Rotation paths and how fast each direction turns (deg/step)
Each turn is a multiple of 5 degrees from 10 to 175, or 0.
Each row of a path follows its step; steps can be skipped.
Path 1:
step 0: 284 78 -364 25 377 13 -184 146 107 -152 93 274 -77 2 147 111 -43 -116
 485 174 -83 88 -1 126 -87 -103
step 1: 115 -259 314 17 102 -55 -68 231 -238 99 -190 91 267 268 -206 -82 -131
 172 4 -180 -23 -20 -119 473 -132 137
step 2: 241 143 76 -176 -308 -207 -235 107 -22 208 78 -98 108 -284 -47 -4 -259
 -168 -256 -111 382 16 120 -264 -156 111
step 3: 159 397 112 -63 244 161 -261 170 170 129 155 -58 -301 -95 227 -93 127
 -83 131 131 -334 -89 299 75 133 -48
step 4: -283 -99 107 -37 287 12 286 221 -271 -109 -78 51 24 -118 -92 -476 -76 92
 -137 -19 -169 -278 -193 162 -21 201
step 5: -280 131 -32 -381 -133 -160 82 -29 -111 276 0 -24 89 -106 25 64 -255 26
 340 0 348 17 -185 -405 -17 -24
step 6: -47 341 314 123 -9 160 -221 -138 65 96 166 -363 -15 144 109 261 327 240
 140 219 -146 -89 -130 56 -98 -93
step 7: 171 40 -120 28 229 113 317 -35 -83 -409 37 -1 36 -87 -51 -110 169 -65
 -330 -48 -97 -76 -312 -116 -455 133
step 8: 160 -12 -434 -369 105 158 174 200 -97 66 -122 107 -36 102 19 190 -60 -76
 406 -7 342 176 -25 87 -48 -148
step 9: 227 -44 165 150 -208 81 -198 -80 -58 252 -4 -208 317 -11 -239 175 82 116
 188 6 -53 -184 -60 539 39 121
-18 -54 45 28 57 54 -23 -15 166 22 -23 54 -103 3 -10 -52 -25 70 -33 -94
 -77 64 -164 49 -57 137
120
-187 23 8 38 -6 42 -23 -119 -81 -84 8 -2 -17 -55 112 -23 69 56 90 -106
 31 16 -19 -19 -124 -80
45
2 -166 91 55 50 121 -11 18 -80 -21 114 -44 -52 2 -136 22 35 69 38 6 29
 -64 101 -66 -23 85
135
-39 -21 44 -45 -123 67 -13 -48 49 104 151 -68 129 -60 105 90 -62 42 -70
 34 -13 87 36 41 -23 59
100
-81 53 -47 -99 58 24 -98 -7 68 -50 22 -27 -107 -71 -102 86 -73 -92 62 46
 113 149 23 -27 29 5
130
-80 -16 -4 49 -61 -1 -30 143 9 -36 -41 -113 -61 20 4 -52 75 112 -92 96
 124 23 -21 153 13 -40
145
-24 39 175 133 96 52 32 -29 -29 31 -64 -35 10 -28 -4 87 -2 -109 54 68
 -88 36 -3 149 39 -49
130
104 -98 -35 -24 96 20 -96 41 -21 -25 -81 -125 32 63 45 116 -58 -5 -72
 -68 -21 37 -15 -18 -145 -105
55
Path 2:
step 0: -197 85 -47 -65 164 54 64 -40 -469 189 -82 26 55 170 27 113 145 119 183
 33 72 390 93 -24 -369 174
step 1: 53 -158 141 -31 169 271 15 -5 -52 249 128 247 -186 70 -200 -76 32 416
 -79 209 190 67 -228 297 -34 150
step 2: -20 -187 74 39 113 -221 100 -143 -110 392 -31 -260 -246 283 -194 -71 -10
 73 59 -316 58 276 -80 -25 -214 103
step 3: 175 -277 -252 17 158 192 -3 -308 -8 -91 69 -41 -216 366 -170 208 -88 302
 -271 64 -55 -48 4 137 -40 44
step 4: 129 37 73 15 -107 -2 434 -193 28 -17 -144 -52 -67 105 -138 -32 -1 145
 -272 -523 60 243 148 66 78 133
step 5: -90 -129 3 93 73 -16 -75 -80 185 -2 107 139 244 105 -334 290 -189 291
 -315 -160 -361 -73 92 -150 26 117
step 6: 6 6 135 -129 -271 82 231 -134 -453 -149 -32 34 198 86 -192 144 56 -41 -4
 -119 -184 179 260 -105 110 321
step 7: 20 -14 281 101 89 145 -3 40 -25 -55 317 448 165 28 -379 -43 -62 135 107
 -63 -291 81 -55 155 201 -63
step 8: 51 -100 299 147 -110 -277 -134 -122 -293 18 -177 -63 20 155 -154 -101
 -138 49 469 -54 -216 117 98 -53 106 213
step 9: 211 -162 -7 210 100 63 96 -207 -67 -319 174 241 -39 179 -203 -10 -175
 -100 283 121 -84 -259 -151 324 -118 62
63 -28 109 -50 8 48 139 -5 8 -76 14 -14 44 -70 -62 -52 174 -12 -41 17 96
 -87 12 157 2 3
130
2 14 5 -19 -118 60 23 93 -7 -11 8 -105 -92 109 -68 24 -5 119 -88 -44 102
 -40 -71 -77 -109 -107
35
52 23 -2 -19 -99 35 129 45 2 38 71 133 -81 -3 69 23 -105 -102 -32 -43 54
 4 -150 23 63 104
135
108 40 66 43 46 -44 -124 -125 70 -4 15 -33 -165 135 -32 9 22 -96 53 -7
 95 -9 -4 57 43 -14
55
-26 47 103 95 6 7 3 44 138 -14 -124 55 7 -46 15 -46 -24 160 18 -9 84 130
 -39 11 123 -23
115
-19 -56 -21 138 -57 119 -3 -74 62 -54 74 -15 -19 -102 -46 -93 42 -82 38
 -50 40 108 15 -107 -119 56
160
